One turn moves each row of this set onto another row. After a few examples, where does it send each row asked below?
z_90: [ 10  -5 -17   0  -2  -4  10   3   5  -4   5   7  15   7   4   5]
z_343: [  8  -2  -4 -31   8   9  -5  -1  17 -15   5  -2  -9  10  -6 -12]
z_659: [  3   2 -12 -20   9   3   0  10  18 -11  11   8   8   0  -4 -11]
z_102: [  4  -3 -10   2  10  -3   8   5   4   4   0   5  15   5  -2   6]
z_450: [ 10  -5  -3 -34  10   8  -5   1  18 -13   0  -1  -3  11  -8 -12]
z_185: [ 20 -13   3 -10   1  13   0 -10   6  -3  -1  -7 -11  21   6  -1]
z_759: [  9 -12   1 -30  15   8 -10   1  18  -7  -2  -3   2   8  -8 -12]
z_98: [ 17  -7  -4 -14 -10   8   9 -12   5 -12  -3  -1  -9  16   7   0]
z_311: [  8  -4  -3 -32  10   8  -4   0  19 -17   5  -1  -3  13  -7 -12]
z_717: [ 14 -26  -1   1   9   8  -9  -3   4  -1  -6  -8   6  12   3   4]
z_394: [  5 -15  -1 -26  18   4 -10   3  21  -8   3  -2   9   5  -6 -12]
z_932: [ 15   4 -10  -6  -7   3  16   0   7  -3  10   9   3  10   8   0]
z_93: [ 16 -12   8 -12  -2   9   0 -10  12  -5 -11  -5  -9  20  -1   8]
z_77: [ 11 -16   7  -1  13  13  -6  -6   3  -2 -11  -8  -2  13  -3   3]
z_518: [  3  -9  -8 -17  16   3  -9   9  19  -5   8   4  12  -2  -6 -11]
z_139: [  7 -12   0 -30  16   6  -8   0  19 -12   3  -5   1  11  -7 -11]
z_222: [ 13 -18  -6   4  13   2  -3   3   7   9   3  -2  14   9   4   3]
z_224: [16 -3 -8 -5 -7  0 18 -3  4 -9  4  9  8 15  5  7]
z_316: [ 17 -25   4  -2   6   8  -1  -7   5  -3  -5  -4   7  17   2   8]
z_946: [ 11   5  -2 -12  -4   7  16 -11   4  -9  -5   5  -8  11   3   0]
z_808: [ 18 -19   2  -8   0  13  -3 -12   5  -8  -8  -7  -6  17   5   2]
z_427: [  6   4 -10 -27   5   6   1   5  17 -15   9   5  -3   6  -5 -11]
z_442: [ 20  -7  -1 -11  -8   7  15 -10   4 -11   0   4  -3  21   5   6]
z_215: [  7   2 -10 -26   9   3  -1  12  18 -13   5   7   9   4  -7 -12]
z_328: [ 10 -16   0   5   8   0  -3   4  12   5  -7   1  16   7  -3  10]
z_365: [  5 -16  -4 -21  20   7 -14   3  19  -3   4  -2   5   2  -6 -11]
z_594: [ 13   1 -14  -9 -10   0  16  -4   5 -10   4   7   2  11   6   2]
z_984: [  6 -14  -2   4  18   3  -4   2   3   3  -6  -4  11   8  -3   6]
z_350: [ 9 -4 -8  3  0 -3  8  8 12 -1 -1  9 17  6 -2 10]
z_118: [  5   0  -7 -23  11   4  -1   9  20 -14  10   7  11   3  -6 -12]
z_831: [ 13 -10  -9   2   1  -2  13   2   5  -3   4   8  17  11   3   9]
z_477: [ 13 -21   7  -4   7   6  -6  -5  12   2 -12  -6   3  14  -3   8]
z_988: [ 13  -6   7 -10   2  14   4 -13   4  -7 -10  -4 -12  14   1  -1]
z_733: [ 14 -21  -3   4   8   2   2   1   5   0  -1   1  18  12   1   9]
z_51: [ 20 -18   5  -8   0  10   5 -13   5  -8  -5  -3  -2  22   3   6]
z_114: [  8   2  -7 -31   7   5  -1   5  17 -15   3   4   0  10  -8 -11]
z_378: [  4  -9  -4 -22  16   3  -6   8  21  -9   7   4  15   2  -7 -12]
z_348: [ 20   0  -3 -11  -7  10  11  -8   6  -7   4   2 -10  18   8  -1]
z_148: [  7 -13  -1 -29  16   9 -12  -3  18  -9   1  -6  -4   8  -6 -11]
z_799: [  7   3  -6 -28   8   6   0   6  19 -19   9   5   2   9  -6 -13]
z_642: [ 17 -22   2  -2  11  10  -8  -4   6   5  -2  -9   1  16   4   2]
z_474: [  6  -5  -7 -22  14   4  -6  13  19  -9   4   6  14   1  -8 -11]
z_509: [ 10 -20 -11   4   8   0  -2   5   5   0   0  -1  18   7   2   5]
z_985: [  6 -13  -2 -25  17   6 -11   7  20  -6   0   0  11   2  -8 -11]
z_564: [12  5 -7 -6 -9 -1 15  2 11 -8 -1 10  4 11  0  8]
z_706: [ 16   1   1 -13  -9   6  12  -7  10 -10  -6   3  -8  18  -1   7]
z_302: [  6   7 -10  -6  -1  -1  18  -2   5  -3   1   9   6   6   1   3]
z_744: [ 12  -4 -11   1   4  -2   8   5   8   5   9   7  15   6   6   2]

z_185 -> z_642
z_139 -> z_394
z_985 -> z_474
Now these:
z_477 -> z_328
z_659 -> z_427
z_509 -> z_90
z_988 -> z_77
z_224 -> z_442

